One vector is turned by the same rotation once a step. Each row is the vector after some number of steps, and that number follows the row.
The counts run from 0 to 294.
[  2 -12  19  -7   5   4   9   4   0 -15   2  10 -16  -2   0 -11   2   1
   5   8 -21   8   1 -15   8 -14   5 -10  -3 -16   7   2  -7   8  -2 -20
  13  -1   4   0   6  20  -3  -7   8  -1  29   1  14  -4  -4  13]  289
[-11   3  -1  -3  -8 -14  -7   5  -4   5 -16  -6   0  -8 -10  -7   7 -23
  -1 -22  -5   2  -3   6 -10   1   0   6  -7  16 -19  -6  -5 -11 -16  -7
  -1 -17  -4  12  10  -4  12  -1   4  -3  10  28  -6  13   4  -1]  165
[ -5   1   8  -6   5  -6  -5 -11   1  -6  10   3  -5 -12   1 -13  19  -7
  20   2 -15  21  -6 -13   1   2   3  -1  -6   0  18  -1  10   5  -7 -10
  -2  17  -5  21   4   3   8  -3  15  13   5 -19  10  -9  -8 -22]  105
[  2   0  12   2 -12  15  -1 -10   6  -9  14   8 -22   8   7 -12  -2   4
  18  18   0  -9  -8 -16   0  -2 -16   9  11 -17   4  -8  -7  10   4   2
  12   3   0  -6   2  -7 -12   1   3   6 -15  -8  18  -6 -15  -8]  32
[ -1  -6  19 -11 -15  -1   6   9  10   0  -6   8 -14 -10 -24 -12 -17  12
  -2   8  -3   6   7   9  -6  -2 -14   4  -1  -5 -15  -2 -17  -2  -4   8
   1   8 -12   2  13   0   5   7   7  -2 -11  25  -4  -7 -11 -14]  218
[  4  -6   0   4  16 -18   7  -9  -6  -4  11 -10  -9  19  20  11  -1 -16
  18  13  -3   2 -11 -13   3  -8  -4  -3   0  -8  15   1  16  13   9 -11
 -18   2   4  -8   0  -7 -16  -8   1  10  14   5   6  10  -4   0]  85
[  4 -10  12  -4  12   3  13  -3  -6  -4   5  -6 -10  13   9   1   0  -1
   8   2 -11   4 -17   0  11  -9   2   9  -4  -9  11  -9   0  18  10 -17
   5  10  15  10   3  18  -1 -14   6  15  31   3  12  -8  -1  10]  293
[ -1  -4  17   1 -23  -6  16   1   7 -11  -2  -7   6  17   2  -2  -4  10
  -4   8  13   5  12   4  -2 -13   0  -9   7 -23  12 -14  -3  -7   0  10
  10  14   1  -8   5   5 -12  -6  -1  12  19   4  -1  17 -10  14]  15
[  5 -26  11  -2 -28  -3  16  16   4   1   0  19  -1  -2 -19  10   1  -5
   2   8  -2  -3  -3  -5  -9  -3  -1  -7   0 -22  -1   1  -9 -11  -6   4
  11   9 -19  10   0   3 -13  -9 -16  -2   4  -6  -9 -14   5  -5]  9
[  4  -6  11   5 -13  -2   9  -1 -21  11  11 -13  -7  22  -1  15 -16   7
  -2   8   6  -2 -11  16   7 -17  -1   9 -10 -17  -5  -2   8  -5  -6 -16
   0   1  -8  -9  -7  10 -19  -1  -1  -6  26   7   6  -6   5   4]  246
[  9   5 -12  -4   9  -7   6  -5  -5 -10   0  -4  -6  10   8   3  -7  -7
   8   7  -2  -3   1 -11  -9  -9   0  -5   9   3 -23  10  -4   5 -12 -10
 -30 -28 -12   3   9 -11  -1   7   2 -12 -11  26  -3   5  -2   0]  146
[ -2  -5  11  -9   3  11   2  -8  -1   5  29  12 -33  -9  -7  -9 -17   7
   5  15   0 -12 -10 -12  12  -3  -6  -7   2 -11   5   0   2   9   3  -9
   6   7 -12  -1   3 -10 -18  -2   5  -6   1   4  10 -18  -6  -5]  36
[  1 -13  -3   2 -11  -2 -14   0   1   0  -5   4 -12 -13   2 -15   5  -1
  11  11  -1  -7  -6   1 -28   5 -11   1   9  -2   0 -14 -14   2   4   3
  14   7 -14   6  10 -10   1   9  -9   9 -22  10   1  -3  -7 -18]  213
[ -8  -5   6   2   5   6  -7 -12  -5  15  23  -4 -26  -6   7  -8 -11   5
   5   8  -3  -6 -22  -2   4   6 -10   7   0  -4  14 -12   2   9   6  -1
  12  24   4   8   4  -9 -13  -2   8   9   0   1   5 -13 -10 -11]  40
[-11   4   2  -4   7   4 -20   4  10  -5  10  11 -15 -11  -3 -16   7  -9
  13   9 -17  -1  -1 -22   6   8  -3  -9   5   7   8  17   3   2 -13  -3
  -6  -7   1   8  -4 -17  -3   3  20 -22 -14  -3  12   0  -7 -12]  98
[ -4  -6  -3   3  -3  -3 -10   3   4  14   2   2 -15 -15  -8  -5 -17  -3
  -9   8   1 -12  -1   6 -17   7 -17  -1   8  10  -5  -8 -22   6   0   6
   0   4 -10  15   4 -15  -6   6  -5 -11 -22  25  -9   0   1  -9]  210
[  5   8  11 -13 -22  -6  27  -3   5  -9  -1  -4   7   0 -17  -9   4  -8
   6 -17   2   7   7   6   2  -2   8   4  -5   2 -24  -1   2 -13 -17 -12
  -1 -12 -15   7   5   8  12 -11  -2   4  19  14   7  12   8   3]  173
[  6  -7 -10  -1  -9 -13  -9   2  -3  -1  -6  -7 -12  -9  10 -13   1  -7
  -3   9   3 -11 -11   4 -28  -8 -11  -1   1   2  -8 -18 -22  -5   5  -7
   6   1 -12  11  19  -7   0  14  -8   8  -8  20   2   7  -4 -19]  212
[  1 -20   4  -8  -2  -4   3   1   0  20  -3  -1 -15 -19 -16  -1  -4  -7
   4   1  -1  -8 -18  16  -7  -1   2   0  -3   3  -7 -13   3   5   9  -9
  25  15  -5  -5  10   5   1 -14 -15   5  21  20   7  -6   8   3]  228
[  0   7   4  13 -17   0  16   7  -9  15  -7 -22  10  19   2   8   8  -6
  -6 -12  12 -12   1  14  -3   3  -2  16   4   8  -5 -11  -7  -5 -10  -5
   7  -2   6  13  -4   8  -6 -14  -4  -2   3  16  -5  13  12  11]  184
[ 12   1 -11   0   4   4  -4  -5   7 -13   0  -1   0   2  16   0  18   7
  13  14   3  -8   6 -14 -19  -4  15 -18  11  11  -9  13   6   8 -11  -2
 -17 -18 -10  -1   1  -6  -1  -1  -7  -4 -19  13   9   2  -4  11]  143
[ -5  -7  -9   2 -31  -7  -8  10   9  -2 -10  -8  13   5  -4   5 -15 -10
 -19  -6  -7  -6  -4  12 -10   6  -6  10  11  -4  -7  -5 -14 -23  -8  14
  13  -4  -4  11  -1  -3 -14   2  -1   1  12   3   1  16   3  -4]  3
[  0  10   6  20 -25  14   1   7   1  13  -1 -11  11  15  -1   5  18   5
  -2  -1  10 -15  10   2 -13  12  -2  14  15  -1   4  -1  -3  -8 -17   9
  18   2   2   5 -17   4  -9  -6  -7  -9 -25   0  -1   5   6  12]  187
[  1  -1   5   5  10 -15   9  -7  -8  -3  11  -9  -3  25  10  10 -12 -13
   7  11  -8   8  -3  -5  14  -5  -9   3   2 -13  11   5  10   9   1  -5
 -22  -7   7  -4  -2  -9 -16  -5  11  -2  14  18   2  13 -10   3]  84
[  8  -3  -9   7  15   3  16 -19  -1   0  10 -10  13   9  19  10  19   3
  16   5 -14   9   6  -7  -3  12  15  -8  17  -4  15   5  14  21   0  -1
   7   9   0   3  -4   0  -7 -14 -12  12  -7   5 -10  -7   2   9]  132
[  0  -5   7  12  19  -7  -5 -15  -3   2  16  -2  -7  13   8   9   6 -13
  29  12  -5   0 -14 -11   2   2  -8  -2   6  -9  24   4  20  20   6   2
 -12   7   5  -2  -4 -18 -17 -11   0   4  -4  -1   2  -4  -8  -5]  86
[  1 -10   1  -9  -9  -8   0  10  -3   6   1   7  -2  -4 -14   9 -15  -1
   0   6 -32  15 -17   3  13   3  -1   9  -2 -14  -4   9  -7  -9  -9   4
  13  10   3  10  -2  10  -3   3  11  -6   7   2  -9 -24  -4 -22]  56
[  9   1  -4   9 -21   0  14   1  -8  11  -5 -21  11  16  16   4  20  -3
   3  -3  14 -13  -2   8 -13   0   7  10   7  12  -4 -13   1  -4  -8 -10
   8  -4   1  12  -3  14  -2 -13 -15  10   5   6   3  17  11  12]  185
[ -1  -6 -12   6 -13 -12 -21   0 -11  -1   5 -13   0  12  19   4  -2 -10
  -8  18   0 -11 -15   1 -15 -14 -10  -1   4  -6   6  -4  -4  -8  -1  -5
  -3  -3  -8   4  -2  -4 -22  15  -3  -4   7 -11  12  14  -4  -9]  258
[ -9  -9   8   3   2 -13 -17  15  10  -2 -15  -5  -7  -1   5  -7   7 -10
  -6   7  -4   1  -7   1 -12 -13 -10  -9  -2  -7  25 -15 -12   2   9   0
   8  11  13   8  11   2   1   1  13  13  22   3   7  18 -10   3]  277
[-10 -12  15   5   0   2 -22  23  21   2 -17  13 -12  -7 -13  -6   9  -3
   3  12 -12   1  -3  -3  -7   0  -7 -10   5   1  23  -2  -7   3  -3  16
  11  15  12   8   1  -1   1  -5  11  -1   0  -6   6   2  -8   5]  279
[-15  16  -1   3  -3  -5 -23  -9   7   9  -3  -6   3 -17 -12 -15   9  -6
   4 -16   0   8  10   3 -12  18   2  -3   3  20   6   2  12   1 -14  14
  -1  -1  -3  -1   6 -24   7  -7   9   1 -11  21  -1   9  -2   0]  160
[ -7   1  12   1 -10 -15  -9   2  13  -8   4   0  -2   6  -4  -9 -19   6
  -3  16  -5  16  10   4   0   0 -17   2   4 -18  22   3  -4   1   4  15
  -4  22  -7   7  -1 -13 -18  12  17   7  -3  -9   4   7 -12 -20]  268
[ -4 -10   2   8   2  -6  -9  30   0   5 -19   5   3  19  -2  24  -1  -5
   2  17 -17  -5 -10  -7   2  -9   1 -15   4 -12   0  15  -5  -9 -10   8
   1  -2  14  -8 -11  13  -8  -7   6 -21   5  12  -7  -1  -6  15]  72
[ -2   3 -17 -10 -14  -5 -19   0   5  -5  -3 -10  -4  -7  19 -16  -5   5
  -7   7 -19   2 -20  -2  -3  -9  10   0   6  -4  -2  -4  -8 -17   0  -5
  18   2  11   3  11   3  -2  10   9   2  15   0  23   6 -15 -14]  50
[-10  14  15  -7   2  -8   2   0   5   2   3  -6   2  -2  -1 -13   5   5
   2  -3  -7  26  10  -4  14  -5   9  -7 -10   8  12   6   4  -2 -13  -8
 -10  11   0  21   5   4  13   4  35  -3  16   1   2   3 -12  -1]  107
[  1 -17 -15   6   3 -12  -6   6  13  12  -4  -3  10   7   2  14  -6 -10
   4   5 -26   3 -12   4   5  11   9   2  14  -5  17   7  11   6  10  16
  14  22  16  -5 -10  -5 -15 -19 -11   4  12  -3   2  -4   2  -3]  67
[ -2   4  -2   6   7  -2 -19   3  14   1   3  -1 -11   6   5  -2   6 -11
  16   6  -5 -10 -13 -10   3  12 -11   9   4  15  10   7   8  13  -2  10
 -15  -1  15  15  -7 -16  -1  -5  16  -1 -14  -4  19   8  -8 -16]  94
[  2 -14   5   4 -12   8 -16   4   3   9 -14  -5  -7  -7  -3  -9  17   5
  14   5  -1 -11 -16  13 -18   0   1   4   2   1   0 -14   0  -4   6   4
  35   9   7 -14   1  12   5 -11  -9   9   2   4  17  -8   1   6]  232
[  6  -6  -9 -10  -3 -18   7  10   9   5  -9 -12  11  11   4  15 -20   1
  -8   7 -14   6 -13  13  15  -7  11  -6   3   0   1   5   5  -7   1   4
   0  10  13  -5   2   7  -8 -10  -1   0  33  15   2   8  -4   6]  65
[  3 -11   5   7 -15   6  21   3  -6  19   6  -5   1  -6  -8   5  16  -9
   7  -6  11 -12  -3   8  -8   8   7  -2  -3   9  -1  -5   9   1  -9 -10
  13   5 -13  12 -11   8  -4 -26 -20  -3   5   6  -3  -4  23  12]  182
